One turn moves each row of this set onto another row. After a few examples, where does it send each row asked below?
Voga: [-17.3  25.8   1.7  18.1 -10.0  -6.6  -7.8   0.1   5.8  -7.3   3.7   3.7
  -2.9]
luga: [  5.5  -1.9   0.1 -19.5  -0.4   4.1  -7.2  15.4   6.7 -17.9  -1.0   8.6
  -8.9]
mar: [-15.6  13.7   2.1 -16.8  -0.8   3.8  12.5   5.1  -5.7 -10.9 -22.4   4.4
 -15.8]
Vev: [ -6.0   4.1   5.4  -2.6  14.3   5.1 -11.0  -3.7 -10.0  -4.4  -1.3 -12.6
 -14.3]
Buzum: [ -4.2  16.6  -0.3  14.6   3.1  -1.2 -20.7  -4.2  -6.8  -1.9  20.2   8.9
  -6.3]
kud: [-17.8  24.7   0.4   3.1 -14.2  -8.6  10.2   5.3   8.1 -11.0  -7.8  25.2
  -5.9]
lop: [ -0.7  14.5 -10.6  19.6 -11.7   1.3 -18.7  -6.3 -14.3   1.2  11.5  17.6
 -12.6]
mano: [-20.0  14.9  -7.5  11.5 -27.7  -4.4   0.9  -1.2   4.5  -6.7  -4.3  24.5
  -9.3]
dupu: [  1.9  -4.3  -2.7  -8.6   3.6  -7.9 -15.7   1.1 -13.2  11.5   9.6  -1.9
 -16.5]
lalan: [  4.5  13.8  -5.6 -17.6  -9.3   8.0  -6.9  18.4   0.8 -19.3  -9.8   3.8
 -10.0]
lila: [-7.5  8.6  2.0 -0.8  9.9 -4.5  5.6 -4.4 -3.0 14.9  0.6 37.0 -8.8]
goke: [-10.9  14.1  -0.4  -6.9 -13.6 -15.8   4.8   8.4  -0.5   2.2 -19.1  -3.1
 -13.2]
Zab: [ -7.3   3.6  -5.1 -19.7   7.7  17.5 -10.4  -0.7 -21.5  -3.0   2.7   5.1
 -18.4]
podif: [-25.2   9.1   3.6  -5.3  -3.1   7.5  -2.6   0.3   0.1  -9.3  -9.9 -14.7
 -10.2]
zele: [ -3.1  12.7   2.0  23.4   7.0  17.9  -6.9  -1.5  -2.8   0.8 -12.7   7.3
 -12.3]
nin: [ -5.1  26.5  -1.1  15.6   6.8  -0.9  -7.8  -6.6 -10.8  16.5  -2.3  13.7
  -6.5]
rago: [ -4.6   2.5  -1.8 -14.6  -8.3   6.7 -11.0  14.9  11.4 -18.8  -0.1  -3.3
  -5.8]
Mib: [-16.0  -2.1  -3.4 -24.7 -15.7  -8.8   8.4   8.2   0.9   3.9  -7.3  16.8
 -15.4]
zupud: [-20.5   2.2   5.6  14.4  -3.3  16.8   2.4   0.7  14.4  -2.8 -12.1  13.5
  -8.2]
Vezi: [-13.9  -6.0  -8.0 -17.7  -1.2   0.1   0.1  21.2  -9.7   6.9  11.6  24.9
 -17.4]
ruka: [ -2.0  -5.5   1.6   4.9  10.6  19.9   1.8   0.6  -1.5   1.9  -6.0  31.7
 -15.4]
nened: [ -1.3   2.8 -11.8 -24.9  -7.8   1.3  -5.7   7.4 -21.6   9.3   1.5  17.4
 -20.6]
Zevaf: [  1.3   5.9  -8.1 -18.8  -8.1  15.3 -17.1  15.2  -0.5 -15.9   3.3   2.0
  -9.2]
zofe: [ 10.8   7.4  -1.2 -10.3   1.2   3.4 -12.6  14.1   1.3 -16.6  -3.8  -3.3
  -9.3]
tuge: [ -7.6  10.2  -0.2  25.6 -12.0 -12.5  -7.7  -5.5   4.5  -3.8   1.7  11.7
  -8.2]
Kufi: [-14.3  -4.8   1.5 -26.5   6.0   9.1   7.6   1.2  -7.2  -7.3  -5.1  16.0
 -18.0]
kape: [ -4.0   7.8 -11.6  -3.0   3.1   3.9 -15.5  19.0 -23.6  10.4  13.5   6.8
 -17.7]
veg: [ -5.0  -3.0  -8.9   4.7 -10.1   0.1  -9.9  -6.1  -7.2   0.1  16.4  35.9
 -14.0]
seb: [-27.1  10.9   5.6   9.5  -2.0  -3.8   1.0  -6.9  12.4  12.9   1.6  15.1
  -0.6]
dez: [-21.4  29.5  -6.9   0.1 -11.7   6.2   5.4  -1.2  -6.4  12.3  -9.6  27.3
  -7.2]
filu: [-12.5  12.5  -5.0   4.4  -6.4  25.9   6.0   5.2  -1.8  -2.2 -18.6  28.3
 -15.3]
rasir: [-11.5   0.8  -4.6  11.2   1.4  32.0 -14.1  -2.9  -5.5   3.4   4.0  16.5
 -12.7]
Nobad: [-11.3   4.8   0.5  10.4   5.2 -11.7 -12.2  17.6  -3.6   6.8   7.5  -8.7
 -10.9]
Fubo: [-11.5  12.4  -4.6 -12.0  -8.0   0.0   6.9   3.9  -2.5  -6.7   6.8  43.1
 -11.4]
tumo: [-27.7  14.6  -4.6   2.5 -15.1  -4.8   0.2  23.0   1.8   2.1  -5.5  -2.9
  -9.8]
fef: [ -1.6  10.8  -8.0   4.8 -14.5  -6.7   5.4   0.4  -6.4  -4.8  -4.2  41.0
 -16.0]
lipil: [-15.4   9.0  -4.1  -1.4 -13.8  -5.4 -15.2   2.4  -4.9   7.3   1.3 -16.0
 -11.2]
bodel: [-21.7  11.8  -6.8   0.0  -2.8  13.0 -12.3  -8.3  -8.0  18.1  15.4  23.9
  -5.9]
satof: [ -0.2  11.1  -7.2  -3.1   2.7   5.6 -12.6  -0.9 -15.7  -1.4  21.4  33.0
 -12.4]
rapu: [-12.8  10.6  -3.7  -9.5  -6.4  -9.9  12.9  26.7  -5.3   1.9 -12.4  18.8
 -17.2]

lalan -> Zevaf
zele -> filu
Nobad -> rapu
Now find these:
Zab -> podif
veg -> tuge
Fubo -> Buzum
Mib -> dupu
dez -> bodel

